The rows of Z fall into several groups, which share some directions, and each row is roughly a mix of its group's hidden directions.
Z (134 x 10):
-5, 21, 12, 1, 24, 15, -25, -7, 19, -1
14, -23, -3, -14, -21, 3, -18, -13, 12, 19
14, -18, -1, 19, -24, -1, -14, 17, -18, 11
-6, 6, 0, -5, -33, -27, 3, -4, 0, -20
-5, -16, 6, -22, 2, 6, 9, 25, 22, 19
18, 23, 8, -11, -15, 18, -12, 5, 25, 2
-14, -3, -13, 2, 16, -1, 12, -7, -37, -13
-8, -1, -10, -8, 6, -13, -13, -13, 39, 8
-14, 10, -1, -1, 9, 14, 20, -16, -34, 3
-11, -7, 18, -21, 13, 5, 4, 10, 24, 23
-3, -4, 7, 0, 22, 8, -17, 6, 33, -18
-24, 5, -1, 28, 8, -1, 27, -9, -12, -4
5, -7, 5, -29, -2, -6, -22, 18, 20, 12
6, -35, -14, -11, 7, 3, 6, -10, -22, 9
-12, -7, -2, -4, -22, -25, -20, -8, -20, -14
-28, 7, -15, -14, -22, -17, 14, 1, -5, -13
-11, -1, 18, 7, -1, -30, 3, 16, 6, -25
18, 4, -2, -14, 32, 5, -14, 23, 1, -8
15, -9, 3, -9, 16, 17, -22, 4, 15, 26
18, 19, 15, 1, 13, -31, 8, 9, -14, 3
-35, 16, 2, -13, 6, -9, 20, -4, 7, -11
-10, -36, 5, 6, 5, -20, 10, -15, -2, 10
20, 34, 8, -8, -7, 15, -7, 10, 18, 2
-12, -12, -20, -7, -3, 2, -11, 24, 24, -20
16, -6, -8, -11, -17, -10, -21, -17, -14, 24
-16, -16, -3, 21, 16, 32, -2, -3, -5, 6
-1, -3, -15, -2, -22, -23, 21, 11, -4, -23
-2, 21, 10, -12, 11, 2, -2, -20, 0, 34
7, -3, 23, -4, 23, 2, 2, -2, 35, 2
-26, -19, 6, 7, 6, -19, 12, -13, -15, -17
-6, -20, 15, 0, 34, 11, -14, -2, 8, 12
-3, 2, 8, 5, 25, 18, -25, 1, 26, -5
26, -18, -6, -26, -16, 10, -14, 8, 1, 0
1, -9, -8, 19, -15, -24, -8, 16, 18, 20
10, -2, 0, -38, 11, 9, -4, 19, -1, 14
1, 8, -23, -10, -10, -3, 22, 30, -10, 6
7, -13, -4, 5, 5, 3, -34, 15, 20, 16
-18, -25, -19, 6, 10, 28, 10, 2, 3, -3
-16, 4, 19, -10, 11, 3, -14, -4, 15, -32
-17, 10, -20, 0, 28, 15, 6, -13, 17, -7
10, -4, 15, 12, 4, -9, -16, -14, 16, -33
12, 11, 7, -40, 8, 5, 13, 0, 2, 14
-9, 27, -19, 8, 11, 15, 1, -7, -27, 4
6, 5, 1, 2, 18, 5, -14, 16, 28, -26
5, -6, -1, 22, 30, 13, -7, 11, -12, 20
-24, -17, -2, -25, -16, 17, 3, 18, -1, 6
2, 38, 15, -12, -3, -5, 17, -1, -15, 6
10, 17, -10, -28, 29, 11, 2, 12, 3, -6
31, -3, 6, 1, -17, -18, 12, 4, -16, -20
9, 2, 18, -13, 7, -19, -24, 0, 28, 5
-25, -3, 5, 11, -6, 16, -31, -7, 12, 12
-18, 4, -1, 2, 14, 3, -1, -28, 32, -2
-7, -24, -10, 4, 15, -2, 13, 21, -22, -17
28, 17, 12, -21, -10, -6, 7, 5, -22, 5
18, -17, -8, -26, -12, 12, 3, 6, -4, 25
-19, 0, 10, 8, -16, -6, 35, -3, 16, -3
4, -11, 20, -12, -20, -10, -6, -29, 16, 8
10, 4, 19, -24, -17, -17, 14, 13, -18, -6
11, 13, 11, 2, 36, 20, 6, -15, 0, 3
37, 9, 11, -13, -14, -15, -8, -10, -8, 5
0, 9, 9, -37, -7, 11, 2, 13, 22, 7
-18, 5, -14, 26, 2, 16, -5, 0, 21, 21
-5, 4, 9, -10, -31, 7, -20, -6, 23, -13
9, 12, 3, 40, 17, 2, 8, -4, -2, -12
-34, 9, -4, 3, 11, 17, -15, 8, 10, -18
-9, -6, -9, -22, -23, 5, 26, 20, -5, -2
5, 0, 1, -1, 40, 15, -1, 4, 0, 22
-1, 6, 9, -37, -4, 14, 22, 7, 8, -9
11, -4, -3, -8, 1, -19, -3, -21, -32, 17
-4, -36, 1, 25, 4, -3, -1, 13, -16, 3
1, 0, 2, 15, 38, 6, 2, 18, -18, 4
-9, -17, -16, 18, 17, -1, 22, 15, 21, 2
17, -10, 6, -4, -19, -5, -3, -19, -24, 24
5, -18, -3, 25, 5, 14, -14, -3, 1, 31
3, -21, -25, -14, 5, 20, -7, -7, 20, 13
-30, -18, -2, 14, 10, 8, 15, 10, 3, -21
4, 11, -2, 13, 24, 16, 21, -15, -23, 4
-15, 15, 2, 2, 30, -7, 12, 7, -7, -27
-16, -15, 19, -12, 2, 14, -3, -18, -16, 24
40, 1, 1, -12, -10, -8, 2, 19, -6, -9
-9, -11, 13, 20, 17, -4, 6, -25, -10, -22
-28, 2, 12, 5, 24, 24, -13, -6, 7, 4
21, 19, 2, -7, -6, -8, -22, 21, -2, -21
-1, -4, -20, 1, 24, 24, 17, 13, -18, -4
25, -7, 2, 3, -20, -26, 6, -22, -6, 7
-10, -11, 16, 2, -3, 5, -19, -2, 37, -10
9, 16, 8, -9, 27, 21, 9, 2, 10, 23
3, -18, -2, 28, 11, -8, -24, 6, 13, 16
-13, 1, -2, 5, 10, 28, 21, 9, 3, 28
-7, 22, -11, -3, -14, 1, 27, -5, -27, 8
-22, 5, 1, -11, 6, 0, 38, -12, -10, 4
-6, 4, -13, -15, 0, 12, -14, 15, -17, 33
13, 25, -16, 13, -24, -10, 16, -4, -8, -10
9, 16, 26, -7, -4, -33, 2, -10, -8, -8
23, 3, 16, -10, 2, -22, 24, 2, 2, -20
-1, -33, -8, -3, 18, 13, 18, 17, 2, -10
-14, -27, -21, 4, 14, 2, 8, 8, -24, -10
5, -24, -10, 23, -24, 6, -16, -1, -2, 16
16, 13, -10, -2, -13, -14, 34, 3, -13, -12
-4, 6, -9, -27, -26, 1, 8, -19, 20, -3
-20, -1, -15, 4, 12, 0, -3, -14, 25, -27
3, -16, 18, -5, 17, -2, -11, 7, 35, 6
-24, 12, -4, -4, 24, 16, 14, 22, 9, 1
-40, 8, -5, 5, -8, -8, 4, -23, -2, 0
-17, -1, 16, 6, -17, -23, 19, -4, -12, -21
-34, 14, -5, -14, 11, 11, -12, 6, 19, -6
18, -7, 0, -14, -27, 4, -24, -7, 14, 16
4, -8, -6, -8, -24, 9, -20, -25, 6, 21
-3, 28, 11, 12, -10, -3, -9, -19, 18, 21
17, -27, 11, -10, -11, -13, -5, -14, 12, 22
9, -13, 0, 29, -7, 7, -8, 11, -21, 24
-22, -4, 8, 9, -4, -1, 26, -16, -26, 9
-24, -14, 4, -9, -13, 9, -11, 16, 21, 21
3, -3, 26, -11, -29, -18, 14, -6, -8, 11
16, 3, 15, -20, -5, -26, -1, -2, -22, -17
-28, 16, -16, 11, 0, 4, 18, -19, 3, -15
-26, -26, -15, 9, -2, -2, 12, -12, 7, -19
7, -10, 6, 21, 19, -2, -5, 26, -26, 0
6, 8, -17, -3, -6, -5, -18, 33, -15, -16
1, 4, 11, -13, 6, 30, -25, 5, -14, 18
22, -1, 12, -31, 1, -11, -11, 19, 3, -13
12, -11, 13, -23, -23, -8, -10, -27, -3, 0
-1, 31, 17, 8, 4, -29, 2, 3, -9, -10
7, 17, 3, -6, -9, -6, -12, 32, 5, -26
-11, -4, -5, 27, -28, 0, -8, -21, 9, 7
23, 12, 1, -39, 5, -4, 6, 9, -3, -3
10, 15, 4, 7, 19, 18, 2, 31, -3, -19
5, -15, 6, 4, 16, 9, -12, 15, 33, 16
17, -3, 17, -6, 25, -10, 19, -11, 7, -21
-5, 4, -24, 12, -8, 9, 13, 16, -31, -8
16, -4, -9, 10, 29, 20, -2, -6, -24, -8
1, -36, 9, 14, -6, -11, 16, -19, -6, 1
19, -18, -2, 17, -1, 0, 19, -4, -17, 27
-12, -15, 10, 34, 14, 1, -13, -14, 14, -2
Each list below has two rows that fit no group; the rest each fit one group, if only roughly. Name those rows in the order they come.
  * J_652: 18, -1, -16, -29, -8, 2, -4, 23, -7, -18
  * J_950: -14, 16, -5, 2, 8, 36, 16, -4, 2, -14
  * J_201: 10, -7, 3, 31, 14, -24, 0, 0, 14, 16
  * J_408: 15, 11, -25, 7, 6, 23, 15, 5, -23, -1
  * J_677: -24, -7, -9, 5, 2, 23, 7, -5, 12, 30
  * J_637: 10, -14, 4, -1, -1, -7, -1, -21, 15, 37
  * J_180: -22, 27, 11, -13, 14, 16, -15, -6, 0, 13
  * J_26: -1, -10, 10, -20, -17, -27, -7, -9, -18, 17
  * J_984: 6, 12, 27, -25, -2, -3, 8, -4, -22, -17
  * J_833: -3, -11, 9, 11, -16, -23, -14, -12, 19, 24
  * J_973: 30, 21, 7, -15, 21, 3, 14, -3, 8, -7
  * J_514: 31, 4, -12, -17, 9, -5, -11, 17, 6, 20
  * J_22: -11, -10, -13, -9, 40, 7, 8, 1, 5, -14
  * J_584: 18, -19, 9, 1, 8, 7, 22, 20, -18, -14
 : J_677 J_26
  * J_638: 32, -9, -5, -28, 3, 12, 0, 5, -12, 10
  * J_468: -6, 14, -23, 22, -12, 17, 8, -4, -17, 16
  * J_606: 10, 25, 6, -8, 25, 3, 11, -11, 23, -13
  * J_342: 13, -17, 11, -11, -9, 11, 1, -32, 12, 19
  * J_629: 27, -27, -9, -9, 2, 5, -4, 4, 7, 25
  * J_697: -4, -24, -1, -9, 25, 8, -5, -13, 27, 11
  * J_854: 31, -14, -2, 11, 13, 4, -12, 4, 24, 12
  * J_188: 18, 11, 16, 2, 16, -28, 10, -21, 2, -10
  * J_758: -8, -20, -2, -5, 19, 12, 24, -22, -18, -1
  * J_109: -2, 7, 12, 4, 31, -1, 9, -24, -23, -2
  * J_609: -11, -23, -7, 16, 8, -9, -10, 11, 2, -32
  * J_298: 28, 17, -11, 10, 3, 19, -11, -7, -1, -24
  * J_634: -12, -23, -15, -3, 11, 21, -19, -8, 19, 12
  * J_91: -17, -31, -14, 8, -10, 5, -14, 12, -16, -13
 : J_606 J_634
  * J_763: -7, -35, 3, 15, 9, -14, 21, 1, 1, -14
  * J_500: 2, 3, 23, 4, -20, -2, -33, -2, 19, 3
  * J_478: 4, 23, -14, -9, -31, 2, -11, -21, -1, -3
  * J_552: 2, 35, 4, 6, 5, -14, -3, 22, -11, -15
  * J_248: -20, -5, 0, 2, 7, 4, 28, 0, -29, 17
  * J_912: 24, 16, -7, 0, 9, 14, 32, 3, -3, -13
  * J_945: 11, 13, 17, -6, -19, -6, -7, 18, 29, -11
  * J_986: 1, -1, -3, -4, -15, -13, 3, -13, -22, -36
  * J_200: 11, 6, 33, 2, 17, -4, -3, -4, 0, 28
  * J_389: 14, -1, 12, -22, 12, 5, 23, -8, -22, -18
 : J_500 J_478
  * J_405: 4, 13, 20, -3, -27, -13, -18, 4, 22, -8
  * J_269: -5, 7, 8, 37, 5, -12, -8, -21, 10, 11
  * J_264: 17, 31, 10, 7, 0, -4, -6, -20, 20, -13
  * J_122: -2, -7, 2, 2, -19, -6, 22, 12, -36, 2
  * J_979: -12, -22, 5, 17, -5, -31, -19, 4, 8, 0
  * J_406: -10, -4, 12, 4, 28, 2, 11, 7, 3, 34
  * J_955: -1, 3, -29, 14, -29, 5, -2, -11, -12, 13
  * J_577: 8, 28, 1, 22, 21, 12, 8, 0, -9, 17
  * J_951: 5, -14, -10, -6, -11, -10, 7, -38, -16, 9
  * J_323: 29, 11, -6, 4, -1, -13, 17, -8, -12, 26
 : J_955 J_951
  * J_827: 10, -11, -6, 39, 11, -19, -5, -5, -2, 2
  * J_567: 27, -14, 8, -14, 24, 0, -6, 8, 23, -1
  * J_736: 19, 17, 8, 6, -5, -22, -17, -23, 8, -17
  * J_397: 5, 1, -26, -8, 29, 20, -1, 18, -6, -3
  * J_899: 1, -20, -12, 26, -17, 14, 12, -8, -7, 19
  * J_445: 8, 0, -25, 10, 10, 20, -5, 29, 6, 14
  * J_671: 22, 5, -6, -6, -9, -13, 32, 20, 8, 7
  * J_413: -13, 27, -17, 21, 7, 5, -7, 24, -3, -4
  * J_76: -11, 0, 5, 15, 19, -10, -15, 4, 36, -3
  * J_330: -3, 5, -1, 21, 0, -26, 16, -10, -18, 24
  * J_862: 30, -14, 2, -1, 12, -23, -8, 10, 17, -12
 : J_899 J_76
  * J_177: -3, -20, -21, 6, 0, -28, 14, 4, -10, -20
  * J_988: -7, 30, 13, -20, 5, -15, -5, -14, 14, -14
  * J_234: -2, -27, 6, -36, 3, -6, 14, 4, 8, 0
  * J_565: -10, -19, 2, 31, 8, -15, -18, -11, -9, -10
  * J_793: -12, 20, 21, 20, 11, 0, 13, -4, 26, 1
  * J_191: -9, -13, -8, -6, -16, 13, -9, 26, 22, 19
  * J_246: -3, -7, 0, -33, -1, 10, 13, -16, 21, 15
  * J_302: 30, -3, 0, -9, 3, -15, -8, 10, 30, -7
  * J_754: 36, -3, -13, 13, -9, -19, 6, -6, 9, 14
  * J_798: 15, 16, -1, 0, -20, -26, -25, 1, -5, 13
  * J_566: 4, 29, -5, 0, -2, -15, 12, 31, 11, -5
 : J_177 J_566
  * J_517: -3, 1, -20, 9, -21, -21, -1, 11, -22, 20
  * J_551: 13, 5, -17, 3, -30, -22, -19, 3, -5, -10
  * J_310: -5, 26, 0, -25, 0, 8, 27, 14, 6, -5
  * J_276: -19, 7, 14, -32, 3, 13, -23, -7, 4, 1
  * J_337: 7, 1, 10, -24, 20, -1, -3, 14, 30, -12
  * J_873: -4, -14, -10, -10, 10, 22, 17, -24, -22, 1
  * J_810: -3, 5, -1, 18, 3, -7, -19, 0, 21, 34
  * J_542: -9, -9, 19, -31, -11, -21, -3, 3, 14, -10
  * J_908: 3, 26, 4, 5, 28, 14, 20, 14, 2, -9
  * J_311: -4, -15, -18, 0, 20, 12, -33, 3, 10, -4
  * J_114: -15, -18, -27, 21, 0, 3, -13, 21, 3, 6
  * J_252: -13, 4, -4, -21, 18, -5, 22, 7, 19, 22
  * J_136: 23, -2, -1, -14, 14, 14, 8, 34, -3, -4
 : J_310 J_311
  * J_840: 6, 9, 34, -5, 2, -23, 10, -3, 20, -8
  * J_974: -19, -31, -2, 13, -20, -19, -4, 9, -2, 2
  * J_755: -22, 20, 0, 15, 10, 22, 9, 6, 10, -21
  * J_894: -32, 17, 1, 28, 2, -13, -2, -8, -2, -2
  * J_734: 19, 7, 2, -6, -26, -9, -28, -14, -12, -8
  * J_728: -11, -32, -17, 4, -8, 12, -8, -15, 7, 19
  * J_113: 16, -7, -11, -8, 14, 3, -17, 23, 8, 28
  * J_616: -27, 11, 6, 2, 7, 3, -19, 13, 29, 8
  * J_449: -20, 5, 25, -6, 26, 11, 9, -15, 14, 4
  * J_756: 25, -3, -10, 33, -4, -6, 7, -9, -11, 15
  * J_476: -2, 7, -2, 4, 3, -12, -4, -31, 6, 34
  * J_740: -15, 13, 8, 18, 27, 11, 2, 4, -26, -7
  * J_139: -3, 27, 17, 0, 27, 3, 2, -13, 12, 17
 : J_616 J_740
  * J_804: -15, -31, -17, 21, 15, -8, 2, 10, -1, 9
  * J_690: -27, -27, 8, 1, -8, 12, -18, 12, 13, 3
  * J_617: -9, -15, -12, -9, -5, 12, -16, -7, 5, 36
  * J_872: 10, -3, 15, 5, 11, -29, 26, -1, 18, 3
  * J_482: -27, 9, -14, 3, 22, 13, 6, 13, -16, 16
  * J_108: -5, 2, -12, 13, 3, 8, 18, 1, -12, 39
  * J_247: -1, 23, 30, -4, 12, -17, 18, -4, 0, -12
  * J_896: 28, 13, 7, -28, 7, -20, -3, 4, 9, 2
  * J_583: -7, -16, -24, 10, -15, 13, -25, 1, 2, 19
  * J_145: 17, 16, -14, -9, -4, 9, 26, 4, -23, -15
  * J_580: -4, -3, 14, 0, -3, -12, -22, -33, 18, -10
  * J_431: 8, 14, 7, -10, 14, 17, -12, -35, 8, -2
 : J_482 J_431
  * J_905: 23, 32, -14, -16, -7, -7, 6, 6, -9, 8
  * J_623: -19, 21, 9, -36, 4, -9, 0, -9, 8, -2
  * J_847: 5, 9, -8, 14, 35, 6, 7, -2, 4, -27
  * J_484: 7, -5, -21, 9, 10, 13, 17, 0, -32, -15
  * J_612: 5, -4, 10, 11, -5, -14, -30, 1, 19, -25
  * J_384: 15, 19, 10, 2, -3, -30, -10, -17, 14, -13
  * J_816: 2, 7, 15, 10, 8, 11, -33, -27, 4, 5
  * J_243: -10, 11, -17, -19, -1, 1, 27, 8, -18, -19
  * J_371: 17, 17, 1, 18, 9, -11, 26, -11, -9, 20
  * J_644: -7, 8, 2, 5, 14, -24, 12, 2, -34, -13
  * J_43: -26, -21, -9, 13, 21, -6, -15, -18, 3, 1
  * J_918: 5, -4, 10, 12, 21, 0, -36, -4, 8, 16
  * J_115: 10, 9, 20, 1, 19, -7, 24, 22, 10, -14
 : J_847 J_43
